In the data rows, 128 means zero.
Here are some points, each followed by its number:
[155 120 128  95 193 134 140  81 112 112 130  91 130 154 135 108 119 103
 148 121  98 141 139 170] 0
[125  45  97 149  58 105 223 110  89 147  86  76 171 156 133 102 101  32
 162 104  55 197 180 151] 1
[ 91 177 146 112  86 147 111 126 176 159 127 120  67  58 112 109 219 182
  57 191 165 111  60  97] 2
[119 128 121 160 139 103  92 164 129 101  84 174 146 125 106 162 136 114
 101 119 120  85 113 155] 3
[135 106 104 170 158 124 100 168 107  85  97 181 158 142 113 173 110  84
 114  90  90  93 125 168] 4
[222  41  94  89 123  68 148 174  69 125 112  89 160 122 155  71  52 155
  96  99 216 143 111 141] 5
[ 92 169 132 152 133 117 106 139 159 121 102 122 112  89 116 146 149 144
 116 144 146 117 103 112] 6
[100 193 123 149 115  70  50 138 164 128  77 145 124  77 143 126 172 170
  80 162 190  94  70 109] 7
[149 105 107 106 137 159 117  95 162 129 124 154 124  77 198  76  83 135
  83 103 134 152 123 139] 8
[118 131 139 190 192 184 141 127 115 141 170 158 155 120  97 186  75 115
 102 150  99  88  82 169] 9
[125 113 134 149 166 139 152  92 104 109 128 110 151 149 141 155 120  82
 136 118 101 131 132 156] 10
[179 121 126 104 178 184 239   0 129 147 160  49 135 124 134 188 115  75
 115 172 108 163  99 163] 11
[156 159 118 116 149 115 162 160  66  97 154 203 188 129  98 146 132 120
 175 149 150  57 111 213] 12
[223 132  92 169  59  60  27 222  67 216 126   0 255 148 255   9  50  39
 120 115  27 124 102 192] 13
[107  96 163  95 104 161 161 107 116 142 171 100 104 152 158 109 147 111
 159 133 109 155 150  95] 14
[173 122 133  83 156 124 133  87 121 141 149  84  86 142 145  83 132  94
 146 111 105 144 147  87] 15
[132 138 115 130 157 117 119 165  97  98 142 132 131 133 147 100 115  92
 175 122 121 176 164 119] 16
[124  91 221  79  34 174 151 138 179 228 115 143  58  60 189 123  48 108
 159 151  81  63  97 153] 17
[100 127 154 120  98 164 150  87  96 159 174  80 113 133 177 134  92 123
 167 143 125 194 135 113] 18
[153 125 142 115 196 151 206  81 127 117 107  90 108 155  60  88  72 128
 179  80 218 133 182 153] 19
[ 91 116 167 105 173 172 190 105  60 150 130 143 181 215 175 190 133  92
 169 154 154 129 255 158] 20
[143 113 136 110  83 144 118 120 104  86 106 102 145 164 118 121 121 165
 139 113 122 144 140 110] 21
[106 137 134 140 109 147 126 140 135 124 130 108 109 114 131 133 146 121
 139 135 119 141 118 113] 22
[100 218 129 114 111 132 106 127 172 133 128 120  83  72  96 165 179 188
 111 160 157 111  70 101] 23
[127  58 100 187 142  78 149 168 100 102  89 163 145  89 133 152 104 102
 131 106 172  88  85 168] 24
[120 106 107 159 178 125 106 121 103  84  69 137 150  92 131 143 103 161
 128  79 141  89 114 150] 25
[176 122 173 117 105 228  92 111 111  73 171 129 116 138 185 169  85 104
 161 152 109 174 150 141] 26
[ 78 202 100 138 113 117 121 139 195 145 103 119  96  60  73 113 193 184
  60 193 173  94  65  86] 27
Which point above is nearest to each new point by angle? Its number follows each.
[156 120 118 135 145 143 119 129 114 129 111 186 159 115 158 144 142  86
 118  76 124 154 118 144] : 4
[129 131  86 129 114  70  87 167 147 138  94 195 255 143  61 191 133 162
 132  60 196 126 123  61] : 3
[121  88 157 129 211 187 185 102  55 146 123  92 162 220 198 184 114 107
 187 136 130 153 255 163] : 20
[131 112 213   0 132 161 129 163 136 169  95 181 101 229 132 116 131 126
 185 187 154 121 107  35] : 14
[152  94 136  73 168 155 125 136 121 153 149  83  65 143 140 103 127  83
 154 109 112 134 160 129] : 15
[152 141 151 111 140 142 163 137  88 101 150 164 150 129 106 128 127 119
 166 126 130  96 139 177] : 12
[164  90 156 130 188 144 127  97 146 124 137 105 161 164 135 136 105 148
 156  90 105 159 147 174] : 0
[162 114 167  96 137 196  98 114  99  99 152 117 118 149 163 151 103 106
 154 142 100 162 146 164] : 26
[156 124 124  88 204 140 135  69 102 110 138  86 121 145 134 106 109  94
 160 133  91 143 139 172] : 0
[154 102 124  98 172 145 132 100 105  98 117  96 150 154 119 126 129  96
 143 104  99 124 150 171] : 0
[134 168 118 112 127 104 128 161 109 108 147 178 162 114 116 138 152 138
 139 165 162  83  94 181] : 12
[ 53 116 152 116  83 197 146  88 119  95 191 115 103 180 131  37 138 119
 171 135 155 145 224  71] : 14
[ 85  88 185 113 199 172 211  89  25 160 133 120 167 248 217 211 128  94
 194 152 154 155 255 147] : 20
[142 105 140 151 188 160 124 100 117 129 133  65 141 161 125 193  99  86
 124 118  81 111 123 144] : 10
[185 120 126 113 239 142 231  60 129 100  75  77 113 163   1  81  50 130
 185  61 255 120 195 185] : 19
[171 123 132 120 205 139 138  92 112 106 118  71 114 151 130  97 130  99
 145 128 103  88 123 171] : 0
[115 145 173 124 123 154 164 123 147 145 160  66 115 153 131 103 127 139
 132 131  86 125 179 119] : 14
[118 127 176 109 118 173 165 116 132 130 166  96  83 123 165 118 137 128
 149 114 111 151 171 129] : 14
[173 122 114 143  57 105  78 159 129 183 136  30 217  92 242  37  84  71
 139 114  65 118 107 164] : 13
[128 120 162  99  76 178 143 109 111 122 143  88 110 173 143 108 128 123
 148 124  95 162 160 108] : 14
[174 110 180  95 149 197 202  38 130 122 152  68 103 135 118 143 115  98
 128 124  87 169 155 140] : 11
[182 118 145 154 162  65 184  40 124  93  93 190 198 174 104 176 100  90
  72  92  78 160 165  53] : 10
[159 124 130  75 151 145 126 129 125 118 176 118  77 171 154  84 156 109
 109 119  51 155 132 122] : 15
[116 125 109 133 149  99 142 164  95 130 171 159  76 125 161  79  59  82
 147  96  88 166 151 111] : 16
[137 134 165 183 144 142 135 145 115  89 124 168 132 120 141 144 126 125
 129 101 122 115 175 133] : 4
[163  59 152  94  81 138 141 130 120 130 132 104 113 163 169 105 132 130
 126 140 125 157 170 102] : 14
[145 118 132 138 161 122 119 128 150 100 121 115 155 153 119 141 113 160
 137  97 131 134 131 162] : 25
[110 136  79  23 232 100  94 114  66 164 192 101 145 201 139 125  95 197
 204 156  91  73 149 198] : 0
[109 101 174 103 164 168 188  96  58 161 134 115 137 208 184 174 120 101
 181 153 135 158 255 131] : 20
[124 108 129 139 136 129 113 149 112 107 116 169 143 145 139 141 121  99
 135 108  98 129 136 141] : 4
[ 68 132 174  68 106  59  46 129  87 127  58  93  96 150  84  84 192 146
 183 135 189 102  88 197] : 7
[116 108 120 112 108 157 165 141 154 137 170 134 148 142 159  94 119 101
 141 103 103 143 112 113] : 14
[132  45 109 173  70 106 218 116  94 135  77 105 181 140 138 106 106  32
 157  98  54 185 199 156] : 1
[129 149 132 183 101 123 132 144 117 137 145 167 106 119 127 121 111 145
 148 125  91 169 145 131] : 16
